(in the rows, 128 means zero)
These are runs of 8 systems, one row a step. Runs of the same system follow the same rule from any start.
N, path 1, 9 rows:
[[133 166  86 152 160 118 109 125 111 191 167 117 150 174 114 152 160 111
  159 169]
 [114 105 152 175 176 170 144 143 122 158 188 103  84 162 104 122 160 123
  123 149]
 [155  73 157 154 137 166 137 136 136  85 149 117  64 141 124 111  96 151
   85 104]
 [149 115 125 105 128 108 110  82 133  68  89 162 111 130 138 147  63 157
   98  92]
 [111 175 111  98 130  75 156  70 126 113  95 186 161 111 111 173 118 128
  140 122]
 [139 184 111 139 116 126 180 123 106 182 141 166 150 105  96 135 175 109
  172 129]
 [151 122 101 163 133 187 110 167 111 185 145 144  96 118 125  91 168 120
  169 126]
 [122  85  88 136 149 169  73 168 157 112 150 127  72 128 151 117 116 147
  132 155]
 [135 120  90 118 148 103 119 126 157  80 164 101 109 149 143 167  66 143
   85 161]]
Y, path 2 (9 x 20):
[[177 127 135 164  89 124 170 156  91 194 181 154 107 118 136 121 125 130
  121 134]
 [105 121 137 146 140 129  92 128 109 174 123 174  65 105 171 106 104 112
  167 163]
 [ 96 149  95  93 174 148 113 130 171  82 108 114  87 106 147 127 105 124
  171 164]
 [166 166  83 131 161 153 120 112 148  70 118  66 146 146  97 126 123 113
  121  93]
 [118 117 132 175 131 124 109  88  97 129 128 131 174 153  68 138 162 112
   81  69]
 [ 85  88 179 141  92 110 156 134 129 138 168 185 134 146  96 153 157 155
   98 144]
 [175 119 168 105  97 123 150 156 144 146 149 154  89 162 162 128 101 179
  154 175]
 [172 142 108  91 164 135 115 109  98 165  76 126 110 129 188 124 102 145
  180 129]
 [102 153  66 106 177 146 161 113 109 122  98 117 133  53 134 138 143 100
  145 100]]
V, path 3, 9 rows:
[[115 116  61 164 178 171 147 127 121 110 161 126 111 103  84 144 155 116
  107  96]
 [179  78 112 172 105 149 121 147  92 147 163 136 111 132 128 120 112 145
   74  89]
 [134  90 165 140 115  93  81 115 111 168 138 164 113 189 156 142 100 160
  112 158]
 [102 141 163 103 141  99 156 100 164 103 138 171 115 173 108 170 122 161
  145 177]
 [174 178 119 107 151 150 202  99 137 102 109 145 124 128  92 139 142 143
  166 101]
 [152 135  85 142 161 167 124 106  81 165  91 161 106  91 131 111 145 117
  162  77]
 [ 94  88  83 166 115 135  83 147 119 144 156 190  86  86 136 124 115 121
  115 135]
 [164 135 100 151  81 102 106 156 158 119 196 146 116 164 123 145  92 145
  110 171]
 [174 160 128 132 169 116 128 106 128 153 154  97 140 217 114 159 128 144
  144 161]]
U, path 4, 9 rows:
[[107 106  86 105 171  97 159 111  76 166 141 119 153 107 162 182 119 136
   92 130]
 [108 148 144 140 154 103 194 112 112 123 163 105  81  80 142 135  81  89
  101 143]
 [147 170 175 160 124 138 122 104 148 103 113 142  58 121 120  80  87  95
  162 130]
 [127 143 124 131 130 156  58 110 167  94  84 172 121 165  96 109 149 137
  179 122]
 [136 120  63 125 125 142  99 141 148 117 145 143 184 168  86 166 178 164
  123 124]
 [155  98 100 145 123 113 163 136  78 175 177 119 166 145 123 165 145 147
   73 112]
 [108  92 182 133 140 107 183 118  80 175 147 137  91 105 164 134 104 128
   99 138]
 [114 136 166 101 143 133 158 124 153 103 117 141  50  96 165 116  86 128
  166 165]
 [170 185  89 110 139 152 106 113 166  80  87 131 105 125 127 110 103 127
  185 123]]
V, path 5 (9 x 20):
[[ 92 150  52 118 172 111  98 124 143 128 157 110 155 143 124 176 142 120
  133 173]
 [138 123 108 146 155 145 202 143 114 123 189  75 135 120 100 150 146 120
   81 116]
 [171  93 188 154 129 147 145 129  81 166 126  98 100 143 147  93 117 128
  105  91]
 [ 86  91 197 125 123 115  71 104 136 119  87 168  93 150 149 110 104 139
  132 140]
 [112 154 118  94  97 108 127 112 185  56 109 175 145 129  98 152 121 149
  141 137]
 [175 186  67 108 124 127 157 118 116 140 109 128 190 123 106 149 157 131
  156 102]
 [107 114  93 145 162 152 138 146  72 207 141 124 132  91 143 124 173 106
  144 123]
 [104  79 142 151 109 146 132 182 136 132 181 130  62  92 153 104 110 126
  106 158]
 [181 145 145 125 102 111  94 135 162  92 141 101  98 168 153 116  58 138
  122 157]]
N, path 6 (9 x 20):
[[157 157  87 128 169  96  97  81 131 106 130 128 104 163 141 161  57 131
  121 144]
 [103 177 132 149 178 102 158  59 129 114 140 144 120 150  76 163 125 102
  132 134]
 [152 148 144 176 122 156 182 112 120 128 153 168 114 131  57 122 165 120
  130  89]
 [171  92 104 151 116 171 104 127 112 143 114 199 101 131 112 114 144 162
  140  83]
 [116  93  72 101 142 132 105 135 136 128 127 198  97 120 154 161 114 177
  145 151]
 [143 160  68 109 152 103 176 129 132 138 173 133 107 112 150 174  87 137
  135 177]
 [163 185 106 171 171 124 149  94 100 158 153 105  95 127 118 127  99  80
  140 129]
 [113 143 143 191 160 161  98  93 137 111 131 153  75 138  75  99 134  90
  142 110]
 [139 113 113 149 103 157 115 130 176  72 144 184 107 153  74 132 137 161
  120 113]]
U, path 7:
[[174 139 117 172  85 147 169 172 125 148 197 112 122 117 104 109 138 113
  106 128]
 [144  93 171 148 122 133  83 124  83 194 103 153 102 144 164  96 123 135
  142 120]
 [ 60 103 125  79 166 122 105 127 154 111 110 139 113 129 157 157 128 154
  147 177]
 [177 173  78 108 137 126 165 138 158  81 153  72 136 133 128 148  96 130
  121 141]
 [171 151 146 161 128 124 131  80  81 142  95 120 146 128 105 107 124  98
  111  56]
 [ 42  95 170 149 118 133 121 117 129 124 120 187 120 103  93 124 166 117
  122 119]
 [143 124 108 122  80 141 130 197 174 120 185 141 106 132 134 128 127 156
  145 188]
 [205 142 105 110 133 122  98 128  97 179 105 108 147 169 173 127 111 151
  158 126]
 [ 66 117 125 106 200 118 131  82  96 135  92 112 148 116 135 157 146 115
  118 113]]
J, path 8, 9 rows:
[[152 148 215 172 110 123 142 113 118 157 141 127 117 177  96 100 139 109
  135 129]
 [122 102 191 101 137 160 118 136 153 132 100 146 106 180 131 116 162 174
  173 153]
 [139 101  74  64 146 160 135 150 149  94  98 130 133 117 156 149 135 183
  143 126]
 [143 138  42 117 138 112 146 108  97 114 119 137 148  69 138 158 101 121
   96  80]
 [100 147 128 181 110  87 147 105  89 163 164 158 126  91 110 136 116  78
   98 122]
 [116 146 189 162  90 121 115 153 147 160 165 139  96 150 120  97 134 106
  154 184]
 [150 134 144 109 141 165  68 149 169 116  97 103 108 180 142  95 134 145
  186 158]
 [128 105  74  97 193 160  99 110 133  87  96  94 143 148 128 152 136 156
  120 101]
 [133 105  86 136 146 116 182 115  99 114 164 115 150 108 112 173 120 136
   56  90]]
R, path 9 (9 x 20):
[[133 123 115 130 137 141 175  91  98 142 105 210 124 106  97 152 157 152
  142  82]
 [138 108 103 145 110 147 152 145 116 163 153 216  76  92 132 128 125 153
  146 130]
 [169 130  83 148 127 140  91 153 133 157 162 165  67 136 156 119  94 142
  159 165]
 [147 161  71 148 187 138  77 115 143 132 154 111  94 169 128 138 104 119
  159 168]
 [127 169 111 162 192 142 143  91 142 101 159  93 114 165  74 144 135 102
  128 130]
 [146 129 170 172 147 145 167  90 128 104 145 133 118 171  60 131 149 128
   97  90]
 [145  87 179 136 116 140 139 104 124 121 120 191 116 177  94 140 147 180
  116 102]
 [154 107 120  88 122 142 142 130 135 133 109 201 113 149 139 151 139 199
  166 138]
 [173 157  63 101 153 146 153 126 120 151 114 168  96 103 154 142 119 150
  187 134]]
A, path 10:
[[109 136 101 113 167 103 192 115  82 177 154 108 170 115 133 179 154 125
  110 135]
 [125 115 171 156 147 137 194 129  85 155 157  93  85  88 142 109 111  96
   95 114]
 [113 109 194 139 104 139  93 139 145  95 108 112  70 110 155  71  87 107
  126 130]
 [114 144 123  95 100 131  71 134 190  55  86 126 146 141 124 118 120 140
  149 140]
 [154 169  68 104 119 120 126 115 135 112 110 127 207 145  92 159 163 140
  138 104]
 [135 124 106 153 128 129 160 129  66 204 148 136 173 116 113 142 180 118
  116  99]
 [ 97  87 167 153 129 141 151 171  99 185 179 112  86 104 159 108 139 118
  115 161]
 [131 119 170 108 132 128 115 155 160  99 138  74  76 139 177 106  73 128
  131 176]
 [134 159 128  90 143 104  91  86 154  66  68  99 148 146 142 133  85 124
  133 115]]
J, path 11, 9 rows:
[[180 190  87 165 135 124 113 106 148 120 158 149  87 149 107 130  88 110
  156 150]
 [144 157 116 178 186 155 110  84 130 136 141 151  83 176  80 130 138 114
  161 132]
 [149  98 113 154 170 169 138 133 141 129 177 151  83 179  93 149 146 168
  129 140]
 [205 111  95 131 128 141 137 124 133 117 149 169 100 168 123 154 101 187
  116 117]
 [159 147  98 129 146 101 138  69 114 128 122 206 109 148 113 173  95 155
  136 119]
 [122 164  98 141 153 114 172 108 136 148 168 191  87 120 107 164 123 132
  159 164]
 [172 158  93 161 139 163 143 142 139 149 167 160  60 122 118 113 119 122
  177 151]
 [159 122  91 172 159 166  69 108 128 132 130 174  66 153 114 114 114 133
  155 118]
 [127 108  77 157 165 131  87 109 145 112 167 166  99 178  96 168 117 154
  112 144]]
Q, path 12:
[[126 116 138 131  74 106  55 109 133  90  80 150 163 130 118 110 114 124
  101  83]
 [ 95 134 120 121  49  79 116 154 130 148 145 167 186 108 129 145 148 126
  119 154]
 [131 145 124 117 114 124 181 175  99 197 161  96 149  98 156 125 153 112
  147 164]
 [105 111 131 118 195 170 135 144 108 151 119  56  98 104 167 104 141 107
  144 136]
 [ 96  91 136 116 164 154 109 127 162  50 115  92  88 119 134 120  99 133
   98 122]
 [152 143 151 120  82 100 119 117 166  50 127 112 145 152 110 131  86 136
   87 116]
 [133 171 167 132  74  86 120 106 120 139 109 130 201 155  95 124 153 107
  131 118]
 [ 78 117 155 126 110 139 158 149 102 181 124 150 164  99 115 123 204 120
  146 126]
 [129  72 122 105 128 177 165 185 105 155 133 110 102  76 176 107 144 153
  126 122]]
Q, path 13 (9 x 20):
[[104 164 128 110  95  63  84  83 123 126  83 176 167 124 137 144 104 113
  140 132]
 [ 95 174 125 128  94 113 179 143 133 155 150 171 136  75 110 131 156 101
  162 160]
 [161 136 112 153 136 188 153 176 116 168 152  91 100  97 131  83 159 102
  157 125]
 [119  82  94 142 179 177  57 142 129 123 125  81 111 150 140 112 138 129
  115 120]
 [104  93 112 115 136 100 104 122 155  74 155 122 135 162 126 176  95 159
   67 147]
 [160 166 169 118 103  68 178  95 123 122 144 122 157 162 119 158  92 130
  103 136]
 [120 166 197 132 130 122 153  89 101 168  86 146 138 136 113 108 159 102
  174 114]
 [ 95  97 136 119 124 186 138 152 134 133 100 178 101  83 122 101 181 147
  168 112]
 [174  95  58 111 102 166 108 180 135 109 129 127 116  94 161 115 112 161
  118 109]]
R, path 14, 9 rows:
[[123 140 109 124  94 141 163 170 113 164 136 142 106  42 160 100 126 105
  154 136]
 [135 118 104 161 110 133  64 160 116 149 141 101  96  94 170  86  87  91
  119 136]
 [ 85 123 104 142 143 108  53 138 152 102 150  78 136 152 136 132 105 102
  101 167]
 [121 164 140 121 129 108 143 129 155  92 154  57 185 168  97 147 146 111
  105 147]
 [140 134 194 125 120 124 164 104 103 139 102  89 181 157 104 121 166 122
  107  87]
 [ 87  69 197 102 117 136 151 124 102 137  85 151 139 109 141 120 159 153
  113  97]
 [122  94 134  72  82 131 151 168 140 109 105 164 115  73 178 128 110 169
  137 137]
 [161 158  65  98  92 106  99 146 122 136 101 135 137  81 185 123  82 124
  152 134]
 [ 92 166  69 147 145 103  79 120 111 159 131 114 146  89 142 128 122  66
  140 145]]
Y, path 15 (9 x 20):
[[158  79 103 107 155 133 102 148 102 148 128  65 135 148 191 135 102 155
   94 124]
 [ 98 116 123 115 154  87 156 100  81 133 122  96 140  84 164 152  87 103
   76 109]
 [101 175 172 134  91  92 180 116 139  97 132 122 127  78 118 112 100  81
  116 132]
 [137 166 183 139  69 134  95 138 162 109  96 135 134 137 107  73 138 104
  170 129]
 [112 105 122 100 110 154  57 156 143 133  84 131 169 153 136 112 183 155
  163 129]
 [126  81  74  94 130 139 132 176 119 139 153  90 172 125 156 159 152 165
   96 135]
 [149 112 112 145 123  99 153 143  86 160 181  82 130 110 163 141  86 114
   67 131]
 [ 87 146 183 150 122  81 126 102 106 147 126 123  97  99 152 110  81  76
  114 144]
 [ 82 161 186 102 114 126 123 123 174  81  90 118 111 110 131  94 121 105
  169 155]]
A, path 16 (9 x 20):
[[152 140 175 134 131 115  61 105 111 158  82 115 114 165 165  91  98 112
  157 132]
 [ 45 124 110  91 171 133 100 116 153  96  90 127 142 110 130 142 154 123
  151 148]
 [161 139  77 131 136 151 177 141 139  80 159  89 148 115  92 148 136 130
   90  92]
 [170 112 157 171  83 108 108 116  76 169 128 142 149 144 124 111 121 118
   89  80]
 [ 50 107 181 117 102 108 117 148 133 160 131 164 126 116 145 124 154 126
  150 180]
 [147 160 123  90 147 152 180 160 173  97 151  75 110 134 136 130 128 143
  163 174]
 [198 143 110 123 156 137 101  97  95 132  80  90 140 147 148 114 102 125
  129  74]
 [ 51  93 110 134 130 116  85 112  99 136  94 162 150  77 133 131 145 107
  103  97]
 [103 130 109 145  91 129 169 173 165  97 197 123 123  94  97 135 136 119
  100 156]]

Which system made each run below?
path 17 (2 x 20):
[[139 111 110 154 191 189 114 125 127 147 136 154  55 145 123 116 140 142
  168 132]
 [129 108  78 133 162 158 140 134 161  72 158 143  65 109 117 144  98 148
  112 133]]
 => N
path 18:
[[144 120 121 102  98 136 208 138 113 123 123 155 168  98 104 151 168 159
  116  87]
 [160 102 128 129  93 121 146 137  71 192 120 181 123  94 166 125 120 146
  128 106]]
 => R
path 19, 2 rows:
[[142 167 181  99  99 109 133 114 119 153  68 148 121 110 163  93 108 117
  186 135]
 [ 96 156 100 104 124 161 107 146 155 118  84 152 126  75 129  99 162 113
  197 136]]
 => Q
path 20 (2 x 20):
[[135 140 126 101 143  92 112 102 135  87 113  63 188 175 127 158 110 134
   88 121]
 [ 94 153 167 103 127  87 178  85 107 128 103 122 190 130 103 156 154 118
  111 107]]
 => R
path 21 (2 x 20):
[[169  80  74 133 129 158 124 167 117 121 154 116  89  98 164 119  89 152
   89 112]
 [149 116 126 144 125  73  92 103 103 147 146 127 115 157 167 148  54 129
   85 146]]
 => V
path 22, 2 rows:
[[125 156  49  83 141 109 154 138 148 101 143 109 171 116 130 179 130 142
  122 149]
 [139 153  90 163 147 102 153 117  73 185 171  93 161 119 123 147 134  88
   97 119]]
 => N
path 23:
[[169 156 155 136 120  76 150  89  75 179 127 117 160 155 138 145 103 117
  106 114]
 [ 66 126 181 131 155 123 128  99 104 173  97 170 105 115 134 120 154 108
  167 144]]
 => Q
path 24 (2 x 20):
[[142 156 120  81 155 142 184 109  95 146  72 110 157  89 144 127 153 127
  163  91]
 [ 82 126  88 140 144 163 149 141 116 114 122 123 111  34 120 109 146  90
  125  96]]
 => U
path 25, 2 rows:
[[149 144 112  86 179 159 122 138 120 159  89  92 102 125 184 113 124 134
  192 152]
 [ 77 142  94 121 178 160 135 141 148  89 129  69 108  74 132 116 128  88
  133 135]]
 => N
path 26, 2 rows:
[[121 159 122 156 128 113  74 122 103 206 131 149 146 155 129 118 158 101
  174 157]
 [ 64 102 127 115 180 168 135 164 140 148 148 102 106 121 138 131 174 130
  154 174]]
 => Y
path 27:
[[160 103 123 109  80 145  66 176 157 124 114 150 109 140 168 100 112 165
  155 150]
 [131 152  60  83 128  92  88 129 142 135 119 140 163 145 160 171 111 154
  152 172]]
 => A
path 28 (2 x 20):
[[ 61 106 146  94  96  93 130 127 108 120  85 143 161  59 158 131 123 117
  105 111]
 [ 76 151 132 112  71 100 130 167 140 124 133 107 166  66 143 111 132  87
  124 152]]
 => J
path 29 (2 x 20):
[[ 97  96  90  86 145 154  95 159 126 115  87  94 130  73 187 110 124 129
  135 124]
 [ 79 141  96 111 104  92 113 156 143 102 146  82 154  79 157 134  99  94
   98 158]]
 => N
path 30:
[[121 105 116 164 126 140  53 162 134 131 160  62 143 164 130 106 137 106
   97 139]
 [106  78 159 118 137 123 106 143 141 103 146  68 156 182 133 146 133 153
   72 140]]
 => V
path 31 (2 x 20):
[[ 81 146 163 111 111 105 131 148 133 149 128 122 100  83 175 105 104  94
  157 184]
 [155 183 147 121 105 138 121 156 172 103 127  65 122 131 134  83 115  95
  164 159]]
 => N
path 32:
[[ 85 115 154  88 133 123 110 171 153 146 139  92 128 149 173 132 139 142
  157 207]
 [123 149 135  82 153 137 180 139 166  67 127  58 118 112 146 134 104 129
  128 149]]
 => V
path 33:
[[ 81  64 166 104  86 114 115 151 137 104 118 163 103  90 169 122 101 154
   98 141]
 [152 175 133  93  66  75 129 128 162  93 121 137 151 134 144 138  79 135
  138 158]]
 => V
path 34:
[[108 119 164  96 132 125 116 110 130  87  62 121  93  81 177  97  77 117
  133 109]
 [107 161 127 113  73 115  96 139 178  60  97 139 129  87 126 101 102 107
  146 134]]
 => Q
path 35:
[[115 117 193 119 120 125 206 145 123 150 164 115 149 154 108 147 173 149
  115 151]
 [170 116 200  92 123 148 187 144 112 147 106  92 108 133 171 104 123 152
  143 126]]
 => A
path 36, 2 rows:
[[134 161 101 175 181 146 113  73 131  92 127 122 112 147  70 130 127  92
  122  89]
 [122 105 141 188 117 140 108 107 136 105 159 179 113 162  58 132 146 132
   93 100]]
 => U
path 37, 2 rows:
[[146 146  84  84 153  94 139 112 146  91 130 114 115 130 166 170  60 150
  121 159]
 [143 179 103 145 150  97 138  53 103 110 101 154 128 110 106 146  90  94
  118  85]]
 => A
